One vector is turned by the same rotation once a tick. Each row is the vector after some number of ticks, and that number follows the row.
The counts run from 0 to 670.
[-53  -6  20 -17  43   7 -53  30   1 -14  22 -17 -12  -8 -15   5 -24   9
 -22  -4 -14  26  -4 -22  35  26  -9  24 -30 -10 -36  23  30 -27 -49 -45
  19 -11   8  37 -17 -26 -12 -42 -17 -69  -8] | 66
[ 12 -21   8 -94  14  45 -61  21  16  15   8   8  18  23  14  -2  34  11
  33  26  42 -12 -31 -67  12  39 -11   4 -14  -7  31  17  11  14 -44 -31
   8  -4 -47  11 -47  -1   0  -5  10   3  27] | 284
[ 26 -27  57  -1 -53 -30 -11  28  20  -6  -4  -2  -7   0 -36  -7   3  27
 -11  19  49 -10  22 -12 -21  -6  -8 -23 -15 -24   5 -41  -4  57  30 -25
  42 -36 -44  53  17  19 -26 -11   4  -8 -50] | 52
[ -3  19 -55 -22 -15  27   2  -8  17 -58 -12  11  -3 -13  -9 -12 -47 -49
 -55  38 -56 -27  16 -36  18   7   6  37 -17  -7 -30  45 -29  25 -10  10
 -34  22  11 -17 -14  51  17  17   5  29  13] | 336
[-13  18  -2  19  26  30 -32  21  -2 -40  49   4  -1 -18 -12  -6 -29 -43
  -6  23 -18  37 -13   7  50  14  32   5 -15 -10 -37  74 -52 -30  20   1
  11 -31  56  50   4  30  -5 -17  29 -18  -8] | 559
[-41  38  31 -46  52  10   2   7 -14  -7  20  37  -1  19  18 -25  -1  51
  39   2   6 -18  28 -17 -17 -19 -15  -8 -10 -49 -50  15  38 -23  33 -82
 -29  -3  41  21 -28 -14  -1   1  -4 -10 -11] | 209
[-10  31  27   2   7  49 -16  23 -10  38  23 -58  -1 -21  13  -5  13 -19
  52 -15  -4  49  -2  -7  24  42  55 -16  59 -24   3  40  35  62  18 -19
   4   4 -29  -6 -10 -33   8  27  -4 -13 -32] | 242
[-17  -1 -21 -13  17 -14  25  22 -11  27   2  23   1  -3  29  29 -46  75
   6 -43  50 -25  70  39  26 -48 -48   6 -16  -6   0  -8  -8 -18  -3   4
  -5  -4  11   1  -5  20 -12 -24  20  13  13] | 92
[-23  27  31  -9  10 -21  13  20 -51  25 -46  59  15 -22  10   0 -49  12
  57 -30 -10  57   5  21  65 -32  25 -28   3   8  23  17  30 -14 -16  15
  -2   6 -45 -28 -18 -11  32  24 -22   4  25] | 522
[-29  25   6  35  27  22   7  33  10  12  32  38  12  -4 -28  -4 -69  16
  14  20 -18 -50  26  23  15 -18 -23  24  14  15 -77   7  19   8   8   1
  17 -46  40  38  38 -35  -3 -13  -6   6  -7] | 651
[-22  25 -50  -9 -17  22  29 -13   1  40  27  34 -16 -67   5 -33  21 -14
  28   2 -51  14  -1  61   2 -23  16 -31  11  -8  39  21  -5 -16   1   4
   2  29  18 -30   5   1  11  18  67  15  -7] | 21
[ 41  -6 -52  18  -8  -5   5 -19  52  10   6 -25  25  26 -20 -40  25  10
   9   5 -15 -51 -32 -16 -63 -22 -18  25  56  49   2   7  -1  12  15  -6
  32  -3 -15 -20  68  10  -6   4  31  31 -35] | 31
[-16  -7 -16 -11  30  12 -14  39 -33  19  25   0 -27   9   5  -1   8  66
  35  -7  11 -18  32  53  -3 -41 -36  -1 -19 -50  -7   7  40 -65   2 -32
  19 -18  36  -5 -22  22  -4 -51  19 -14 -33] | 290
[-24  -3 -18   1 -32   8  11   2   2  15  15 -19  -3 -48 -19  -1 -43  41
  15 -47   9  29  76  39  18 -46 -44  16  24  -8  15 -36  -1 -11  -9 -36
  32  14  -4   6  42  23  10 -31  32 -28 -43] | 669
[  8  -8  -5  19  19  -6   3 -45  37 -21   1  22  12 -43   0 -14  -7  13
   5 -26 -44  30  19  54  56 -17 -65  13   5  40   0  23  11  41 -38  35
 -17  13  17  15  41 -28 -19 -27  23 -12 -13] | 660
[-37  20 -13  22 -52 -20 -44  48 -61  -3  11  21 -14 -13 -37 -26 -15 -12
 -31  -7  -8   9  -7  26  42 -22  40 -12  -1 -56 -10   9  20 -34   2  55
  30   9 -21  -2 -35 -38  32 -10  15  41 -13] | 636
[-39  -2 -45   1  25   2 -12 -71  20 -26  -1 -56  23 -19  -2 -32 -18   9
 -34 -29 -50  53  26  -6  60  -5 -24  15  10   9  20  37  50  23 -32  -3
 -19  18 -13  -7  20  -4   2  16  10 -39 -39] | 462
[-16  -8  -7 -43  18  22  -6 -12 -41 -43  19  36   4  -1  18   2 -22 -19
  15 -29 -52  74 -10 -26   6  -7  34  46  -1  12 -61   9 -20 -70  -9 -25
  14  -4  51  -2  43  26  17  -4  13  -2  -9] | 345
[ 12 -36 -55  36  50  32 -28 -44   3   1   7 -42  14  11 -12 -17 -11   3
  12 -53 -30  37 -31  38  33 -42   3  27  15  25  47  39   1 -39 -30  14
  19 -20  -8 -30  21  20  -9 -25  34  12 -15] | 164
[ 22 -35  25 -66 -38   0 -23   8  14   9  -1  64  22 -56  10 -15  44  -4
  22  11   0  11 -38   7  24   0  13 -22 -28  32  17  -6   1  28 -12   5
  59 -17 -36  16   6   3  18  16  72  -4  -2] | 144
[ 31   5  18  21  20 -17  -7  40  28 -15 -32  21 -28 -26  16  32 -14  33
  10 -31 -13  43   1  56  51 -28 -13  46 -19  39 -55  -6  14  61 -15  21
  13  11  -4   0  27  -2  -9 -22   9  -7 -57] | 446
[ -1  12   7  19   6 -62   2  33  30 -13 -33  -1 -21  -5  30 -15  -5 -29
 -13  18 -26   9 -38  -2  -5  12 -28 -19  20  56 -10  30 -23  41 -19  45
  11  59 -54  15   4 -45   2 -22  25 -21 -12] | 321
[  4  17 -39   9 -45 -28  31   6  22   3 -13  58  11 -52 -20  -3 -58 -19
 -37   9 -14 -28  46  13  -8   3 -36  24 -14  30   6   7 -58  22 -28   6
 -19  20  -5  15  21  31  27  13  20  45  18] | 534
[ 56   2 -35   8  -8   6 -17  11  17  -5 -26 -28  -7 -22   8   5 -16 -29
  -5 -19 -11  43 -23  12  27   6  38  33  -6  46  27  35   6  46 -29   0
   6  -7 -29 -49  -5  58  12  57  32  11 -23] | 244
[ 12  23  23  31  -6  13 -13  46 -29  -3   7  37 -21   3  14  49 -34   0
   7 -18  19  29  -7  46  77 -13  30  -3   5 -15 -27  15 -26  16   2  79
  22  12 -13   8  -1  -8   6  -9 -12  40  -1] | 438
[ 51 -19  55  14  31   8 -23  -6  29 -14 -25   1  10 -15   1  -6   1 -25
  58  16   2  53  11  -1  34  20   4  -4 -20  20  -3  43 -13  68  -5 -32
 -31 -44   4  45   4  50 -38  16   4 -12 -30] | 45
[-35  11  -2 -30 -43  18  17 -32 -15 -18  44  32  18  44  -1 -26  21  50
  -8   6  15 -31   3   3   2 -45  -9 -53  37 -68  -9 -11   8 -27  61  42
  11   5  -1  -8  21 -48  12 -30  19  54 -11] | 216
[ 23 -17 -19 -13  42 -48 -45  39  -4  15 -44  -1 -29  -1  24  -6  35  40
   0  -3  19 -15 -21  65  23 -48 -10  -4 -47  -5  13  23  50   2 -28   0
  17 -12 -13 -32 -44  12  -1  -7  35   6 -29] | 505
[ 24 -35  10  41 -27 -19   7  -9  18  -3 -23 -13   8  66 -37   9 -15  40
 -22   9  50 -31  16   6   2   0 -36 -13  10   5  30 -15  -2  28   5  61
  17 -25 -59   5  45  13 -31 -41 -26  20 -11] | 174
[ 27  24 -47  30  50   0   5  34  12  11 -48   3 -40  23  15  24   1  18
  15   7 -11 -40 -32  25 -33   3  16  64 -36  36 -32  13  20 -14 -31   3
  -1 -14   8 -67 -25  47  -9  -1 -30  13  10] | 509
[ -5  36 -13  24  26  29 -26 -13 -12  11  14  27 -10 -59 -19 -46  11 -15
  -1  15 -37   7 -31  30  16 -42  48 -24 -44 -28  12  56   8   1  15 -28
 -18 -18  35 -29 -41 -31  -2  20  36   4 -12] | 639
[ 24  16 -30 -33  10  54  -5 -44  15  35 -21 -27  32 -27 -11 -23   1  33
  59 -33 -15  15  19 -18  24 -14  -1  41  39  -8  40  18  38  38   8 -71
 -16  -4   5 -38   1   1  12  47   6  34 -29] | 28
[ 24  12  -1  11  20  -3 -42  36  27  -4  -5  23 -11  11   4 -27  28 -26
  21  49 -45 -21 -89  -2 -16  -8  39   4   1  43 -47  35  -8  24  -8  43
  36  -8 -24   4   7 -36   7  -2  38  -2 -12] | 641
[ 15   0 -29 -20 -48 -47 -17  26   3  -5 -20  24 -31  14  -8 -22  19  10
 -19  24  -3 -54  21  22 -22 -14 -77  17 -14 -21 -16   1 -16 -38  -4  43
  11  36 -18  24 -28  23  15 -58  21  23 -49] | 413
[ 24 -23  18   2  43 -14  24 -12  13   2 -51  -7 -28  29  12  -8  34  -9
  56  30 -34  25 -68   9 -20  12  18 -23  -7  66  17  14  33  26 -27   1
  12 -22 -45 -27  32  32 -25  15  -1 -63  -7] | 384
[-11 -29  -7   7  20   6 -24  12 -10   5  20 -26  16  32 -19 -13   7  24
  33 -31   7  38 -18  37  29 -34  -4 -23  45  28  38  17   5 -54  -3   4
  63 -14 -24   5  47 -13   1 -31  25 -28 -35] | 165
[-23 -16  10 -38 -16  40 -37 -54  -5 -10   5  22  32 -56  -8 -38  29   2
 -22 -28 -40  45   6  -7  63   6  -1  23 -30 -55  20  -9  41  39 -20   6
 -31   8  41  10  -3 -43  -6   1  19  30  -7] | 142
[-34  53   7  31 -50 -18  30  45 -39  26 -40  26 -24 -34   1  19 -41  11
  22 -10  16  26  31  23  23 -26  21 -33   7 -40  30 -15 -13  15   7  21
 -17  40 -61 -20 -21   4  11   7 -17  32  11] | 316
[-23 -30  17  -4   6  14 -26   6   6   3  39 -34 -11  -6  23  11  70  12
  21 -44 -12  57 -51  23  12  18  20   1  25  -3  -8 -14   0  -3  -7  40
  40   6   5   8  32 -33 -18 -47  24 -13 -17] | 363
[-26  -9  -8 -24  46 -19   7   8  13  14  22 -19  30  38  39 -17 -24 -23
  20  36 -12 -34  -1 -22   4  54 -30 -22  30  59   4  93  -8   7 -14   7
 -15 -12  -8  35   0  13  -5   2  11 -53  46] | 600
[-41 -26 -34 -15  65  18   6 -77  21 -12  20 -13  20  27   9 -13  12  47
  -6 -30 -20   6 -19  32  57 -21 -41 -21 -13  -7   8  44  24 -25  -9  33
 -27  -3  31 -11  -7 -39 -24 -43  13  -6   9] | 83
